0: [155 126 122 127 112 103 130  66  55 207 126 190]
1: [ 73 151 141 143 156 107 157 125 113  70 147 190]
2: [183  78 113 101  96 221  96  97 136 141 105 128]
3: [ 85 140 152 154 138 161 164 126  68  71 146 144]
4: [193 115 141 119  51 188 112  69 116 186 106  83]
5: [141 126 126 109 106 216 106  98  46 137 119 169]
6: [187  92 137 142 119 163 151 129 157  74 130  58]
7: [227  92 119 108 115 156 103 159 130 117 113  79]
8: [176 118 100 126 138  50 120 136 174 120 118 183]
9: [188 124 126 127 138 119 156 147  86 148 138  40]
10: [117 127 137 133 147  98 134 203 121 100 137 101]
11: [ 99 140 121 111 106 126 108 101  86 226 116 166]
12: [130 139 133 128 132  65 146 148 170  72 139 172]
13: [162 139 127 129 134 111 114 203 114  92 129  86]
14: [119 121 132 124 118 227 120 102 109  79 124 140]
15: [173 165 124 109 151  77 124 160 160 101 135  79]
16: [147 166 108  85  85  85  94 101 204 140 103 213]
17: [183 113 131 127 129 159 122 159 132 112 127  30]
18: [182 117 119 108  91 228  89  99  97 128 106 121]
19: [253 111 117 104 118 100 119 120 106 145 121 118]
20: [146 134 106 111 126  78 101 119 248 108 116 160]
21: [106 148 137 120 143  79 142 174 129  83 139 174]
22: [ 81 109 133 153 152 121 124 186 120  84 135 157]
23: [156 164 120  73  81 104 129 123  85 192 113 181]
24: [207 102 117 102  99  92 127  87 141 209 116 123]
25: [108 139 142 147 122 201 131 121  85 123 132  58]
26: [178 133 110  99  92  87  94  67 150 209 105 189]
27: [ 83 141 150 139 137 190 137 136 113  76 139  93]
28: [180 107 131 162 159 116 142 159 100  82 138  74]
29: [125 107 126 125 119 219 137 136  98  99 121 104]
30: [ 68 151 132 144 145 110 124 167 168  80 135 131]
31: [ 78 116 146 148 122 172 134 162 149  93 135  78]
32: [105 176 133 136 138  87 144  75  79 119 135 227]
33: [ 58 147 137 125 103 207 119  90  96 144 122 157]
34: [174 131 107  85  86 105 115 108 149 220 105 125]
35: [240  91 111  99 125 133 149 139 119 117 121  98]
36: [101 138 148 157 139 163 137 159  91  89 141  70]
37: [ 62 177 137 120 122  96 128  95 116 137 135 221]
38: [ 99 152 132 110 119 103 128 123 196 181 131  59]
39: [157 164 134 122 140 124 154 172  61  93 133  93]
40: [ 48 159 145 137  76 175 114  87 100 163 118 176]
41: [163 172 117 103 104  54 119 101 160 131 119 207]
42: [175 118 106 151 173  74 120 164 146  82 126 126]
43: [100 115 130 122 116 232 114  96 111 103 124 147]
44: [178 139 105 111 187  81 129 145 184  94 127  90]
45: [113 157 119 101 101  79 112  86 179 139 117 241]
46: [113 142 129 123 160  78 132 165 189  87 141 112]
47: [161 110 123 122  96 228  99  76  95 104 110 172]
48: [120 105 117 101 106 111 107  74 138 222 116 204]
49: [ 44 144 137 178 159 138 148 108 107 124 145 108]
50: [ 86 123 120 162 173  97 131 181 109 108 136 131]
51: [120 127 117 112 104  95 116  54 141 196 113 234]
52: [ 91 113 120 109  93  99 104  90 202 184 111 214]
53: [ 99 127 126 126 106 234 105  95 114 120 117 128]
54: [168 126 135 110 111 210 115 133  65 123 121  87]
55: [185 172 119 100 118 100 133 106  85 195 122  86]
56: [ 65 160 154 156 146 152 151 129  94  89 150  98]
57: [ 99 132 128 139 158 109 117 194 158  98 133  87]
58: [152 144 121  96 116  83 140 133 198 167 127  65]
59: [154 115 113 133 145  76 133 158 145  74 124 198]
60: [154 120 120  99  83 207  98  87  66 178 104 168]
61: [106 139 136 137 140 114 121 203 123  93 136  98]
62: [ 95 112 145 159 139 155 137 167 134  70 140  92]
63: [139 126 137 137 116 205 110 146  91 108 126  62]
64: [139 109 144 143 161  95 177 143 129 131 155  41]
65: [173 138 117  85  99  76 102  71 165 198 114 188]
66: [110 101 118 156 160 166 157 159 112  66 128 119]
67: [ 99 151 131 143 149  99 128 168 176 100 136  71]
68: [207 112 123 116 127  96 137 125 190 131 130  50]
69: [113 126 121 109 104  94  98  85 226 122 115 233]
70: [145 143 119 108 101  74 115  60 154 213 116 176]
71: [ 93 136 131 141 145 135 140 174 159  93 137  62]
72: [117 150 105  99  84  98 113 120 172 215 104 135]
73: [ 70  92 133 141 116  95 139 119 222 128 132 173]
74: [ 51 165 153 149 141 129 142 124  82  98 150 165]
75: [164 111 142 145 158 123 155 162 111  63 147  82]
76: [ 82 149 119 112 114 107 107  91 181 216 120 118]
77: [ 60 138 121 116 120 100 115 127 223 128 125 177]
78: [161 107 119 138 147  74 170 153 181  96 136  93]
79: [233 109 117 104 101  95 106  90 123 194 117 128]
80: [202 123 112  92  92  88  88  83 210 131 106 208]
81: [190 128 123 142 154  64 183 117 136 108 143  86]
82: [195 137 130 141 150  97 147 131 128  48 139 123]
83: [ 85 110 120 117 108 118 124  93 108 200 117 226]
84: [133 113 126 120 152 107 123 190 177 112 135  65]
85: [115 132 138 152 151 141 136 173 125  77 140  65]
86: [ 85 142 132 159 172 119 132 172 113  96 143  85]
87: [117 124 146 137 138 138 150 152 125  37 140 161]
88: [130 154 113  82  99  86 125 167 207 122 116 149]
89: [199  96 116  85  78 136  86  82 129 203  98 192]
90: [173 167 103  89  85  99 119  82 180 202 102 114]
91: [162 110 125 107  97 106 100  62 107 186 111 247]
92: [112 128 145 159 161 142 157 147 119  81 148  54]
93: [182 115 107 137 152  94 117 189  76 110 118 146]
94: [105 118 126 125 123 101 106 197 139  92 124 195]
95: [170 132 103 105 159  60 126 137 203 136 122 108]
96: [119 119 117 128 155  99 110 210 146 102 125 121]
97: [ 55 170 144 140 148 118 147 108  63 132 145 176]
98: [ 94 156 142 130 124 204 124 129  99  77 130 113]
99: [158 115 115 100  84 215  87  91 103 118  99 210]
100: [143 106 116 127 112 106 114  40 115 216 120 205]
101: [210  61 139  99  91 176 126 125 165  95 115 128]
102: [182 125 138 137 120 176 117 155  86  92 128  59]
103: [120 125 118 145 165 103 121 171 149 147 131  45]
104: [149 122 126 105  99 119  98  72  81 181 113 253]
105: [184 145 109 107 127  54 104  82 201 165 118 148]
106: [175  99 114 108 101 114 101  80 104 227 114 170]
107: [137 141 139 140 142 160 141 166  80  92 137  59]
108: [ 56 135 144 177 161 145 147 122 112  96 149 102]
109: [ 93 144 117 105 100 102  99  84 157 219 113 181]
110: [ 81 129 136 131 121 214 119 110  86  97 128 164]
111: [179  86 131 160 158 125 142 159  65 116 138  83]
112: [123 105 125 101  87 221 100  74 121 134 104 206]
113: [120 148 124  93  71 101 136 144 144 209 109 119]
114: [184 138 102 101 174  87 114 134 209 110 120  83]
115: [ 59 139 127 134 160  88 140 112 197 101 141 175]
116: [ 63 162 134 123 118 108 152 104  85 192 133 160]
117: [ 84 141 132 118 121 138 120 101  46 173 131 218]
118: [ 52 175 145 138 136 124 147 107  65 149 147 153]
119: [188 112 114  99 108  92  95  96 251 119 114 154]
120: [172 114 108  85  72 151  82  77 124 193  93 224]
121: [150 121 125 117 127 108 109 203 174 101 122  85]
122: [ 74 175 127 127 120  80 147 109 188 159 135 107]
123: [226 136 124 119 106 130 120 156  83 125 120  72]
124: [114 132 133 119 118 230 116  96  91 130 126  97]
125: [178 103 116 118 128 105 102 123 247 116 121  83]
126: [ 50 159 128 128 136  93 125  99 124 183 135 179]
127: [141 146 121 116 122  90 149  81  54 189 125 202]
128: [ 47 167 165 137 128 144 157 120 103  90 149 144]
129: [103 148 141 147 144 144 138 177  92  78 140  91]
130: [130 133 124 165 180  88 136 161 132  75 141 101]
131: [225  91 110  95 122  90  93 134 196 133 115 136]
132: [157  87 130 110 102 229 102 109 145 103 114 116]
133: [132  96 133 161 156 136 151 161 139  94 142  50]
134: [117 125 139 137 147 125 128 193 139  94 138  65]
135: [225  88 139 136 144 129 156 116 120  88 141  71]

[209  74 116 144 153 150 138 135 125 111 123  58] 135 17 6
[ 71 143 143 152 129 186 131 129 105 125 135  66] 25 27 36
[ 65 163 124 116 117 122 108 106 155 209 123 106] 76 72 38
[111 181 106 107 187  93 126 145 182  89 127 115] 46 44 67
[ 70 132 121 117 103  99 108  85 185 172 117 225] 52 45 109
[217 116 106 117 131  86 107 141 156 163 112  76] 68 19 131
[104 153 143 126 133 153 143 158 145 107 136  36] 71 85 134
[ 93 154 128 137 149 103 127 150 203  98 137  74] 67 46 71
[103 110 146 153 159 131 144 159 151  56 148 107] 62 85 66
[135 137 112 130 106 125 130  79  44 208 121 183] 0 127 11
[ 67 164 142 140 140  98 139 142 159  75 143 155] 30 1 115
[207  79 132 143 119 176 129 123 133  71 124  93] 6 135 101
[179  84 128 163 156 137 157 145  79 101 141  73] 111 28 75
[ 65 151 133 114 117  99 121  99 121 154 130 238] 37 126 83
[189 137 110  94  89  96  98  80 153 218 105 137] 34 24 90
[ 86 151 128 166 146 157 137 132  37 113 135 140] 3 74 97
[ 53 165 142 149 152 126 152 129  82  99 148 156] 74 128 97
[165 100 122 121 125  94 118 173 212  92 125 108] 121 125 78
[197  69 124 118 118 189 125 129 129 131 120  66] 7 17 6
[ 81 138 122 120 108  94 117  91 122 203 120 210] 83 109 126
[ 82 140 135 165 175 117 134 163 119  91 145  89] 86 85 50
[135 102 136 143 109 214 117 139  80  92 122 120] 29 14 63
[107 136 140 140 141 130 121 198 120  85 138  88] 61 134 10
[198  94 106 117 113 188 150  64 127 172 107  73] 4 2 18
[ 65 195 129 139 147 108 128 143 134  94 138 130] 30 128 74
[ 95 124 127 124 114 128 128  89  60 181 123 233] 117 83 104
[ 86 139 128 117 110 103 122  85  96 196 124 223] 83 117 51
[ 85 159 123 121 109 110 111 104 113 223 120 131] 11 116 76
[ 44 154 137 133 143 104 136 100 115 133 143 213] 37 126 97
[ 32 152 129 127 124 116 112 100 167 172 128 173] 126 77 109
[175 156 120  97 123  72 129 176 137 141 123  97] 15 13 121
[125 141 136 127 105 228 108 101  75 119 120 108] 124 53 54
[159  95 128 125 108 231 106  94 135 105 117  98] 132 2 18
[178 139 130 121 139 101 140 121 120 177 136  31] 9 55 64
[174 104 135 121 123 208 128 112  74 135 127  68] 54 63 102
[ 62 170 130 133 157  93 137 106 181  88 141 169] 115 30 1
[206  75 115 141 158 146 164 126 107 118 127  62] 135 111 35
[169 123 133 111 133  98 133 189 161  79 133  98] 121 13 15
[182  62 137 109  82 205 134  57 122 158 114 144] 2 4 47
[ 94 143 120 135 140  98 125 144 201 151 132  58] 38 67 103
[ 60 146 113 107 111 109 106 103 177 193 116 186] 109 52 126
[101 108 143 153 157 133 142 173 132  63 144 112] 62 66 85
[102 110 138 144 136 178 138 168  91  72 133 129] 66 62 129
[187 107 109  97  92 113 100  91 119 224 104 161] 106 89 34
[ 62 114 119 138 115 129 119  71 121 189 124 222] 83 51 126
[151 113 134 140 141 121 119 193 138  99 134  57] 134 13 84
[ 72 183 132 116 121 102 122 110  86 145 131 217] 37 32 97
[ 69 137 129 114 112 104 107 103 230 119 123 201] 77 69 73
[ 85 172 125 118 112  96 125  98 134 212 127 118] 76 72 116
[202 140 100 102 134  58 118 104 180 119 117 183] 8 41 105
[115 131 139 139 145 127 123 193 130 104 138  58] 134 85 61
[ 98 123 122 103  90 224  96  76 124 153 105 178] 112 53 33
[158  97 133 129  95 232 104  90  98 106 114 141] 47 18 132
[ 53 144 135 124 118 192 112  98  79 151 128 175] 33 40 110
[141 162 135 147 155 101 138 172  85  92 140  82] 39 129 13
[104 179 125 130 158  73 140 110  98 103 139 208] 32 1 37
[ 94 125 137 149 160 130 174 149  57  85 146 157] 3 74 1
[102 129 125 128 116 143 130 121  57 213 129 115] 11 116 118
[183 154 125 128 136 137 134 161  47 111 132  80] 39 123 107
[164 114 109 105 123  63 107  80 178 165 119 221] 65 41 80
[204 101  99 108  94 114 113  67 165 212 108 124] 24 79 34
[124 138 136 136 106 110 142 132 122 197 133  44] 38 103 9
[227  76 135  93  79 139 130  98 161  98 109 194] 101 80 131
[202  92 112 124 141 108 139 123 149 174 120  50] 68 9 35
[ 94  72 129 162 157 168 130 160 131  83 132 127] 66 62 22
[ 74 134 147 138  85 160 127 122  46 166 126 183] 117 40 33
[207  91 128 127 137  63 172  86 112 128 137 184] 8 19 81
[156 105 143 151 151 141 153 162 110  66 141  76] 75 28 133
[122 117 124 131 103 219 102 125 126  71 113 157] 14 43 53
[ 61 154 132 127 124  77 145  93 186 171 138 142] 122 76 126
[147  94 142 120 117 213 129 135 105  76 126 121] 29 14 132
[ 94 124 125 126 116 130 117  88  90 231 126 142] 11 116 109
[124 154 133 106  79  71 143  90 144 149 116 237] 45 41 51
[ 55 159 134 122 117 123 124 106  86 191 129 178] 116 126 11
[118 159 138 150 161 132 159 132  78  52 144 138] 3 87 129
[206 158 127 126 136 115 141  92  22 119 130 164] 127 0 39
[ 88 116 144 156 159 139 142 169 125  74 146  98] 62 85 86
[ 90 137 135 157 173 113 139 172 118  95 145  82] 86 85 129
[212 106 115  87  81 127  80  74 127 191  98 204] 89 120 26
[ 71 176 134 109 101 104 114  83 131 156 121 232] 37 45 126
[ 98  84 139 162 172 103 177 155 108  97 153 127] 50 22 66
[ 64 128 136 137 139 109 120 175 163  88 133 166] 30 22 94
[ 54 133 155 158 150 148 156 131 134  99 151  82] 108 56 49
[140 136 127 114 106 221 101 102 116 148 117  61] 124 63 25
[172 121 125 123 132 105 113 205 131 109 123  81] 13 121 10
[101 130 140 151 156 129 141 175 133  80 143  74] 85 134 71
[142 106 138 117 114 211 115 134 139 116 123  54] 63 29 132
[132 117 142 122 124 205 127 140  57  88 130 138] 29 14 110
[ 57 161 139 139 166 121 144 143 153  88 149 103] 30 86 108
[157 109 136 153 162 114 171 138  34 134 150  95] 111 39 9
[ 76 135 135 130 140  97 125 184 173  97 133 134] 30 46 57
[153 119 129 124 104 232 106  94 126 100 116  95] 132 18 124
[132  92 139 136 128 211 126 136 114  88 131  88] 29 63 14
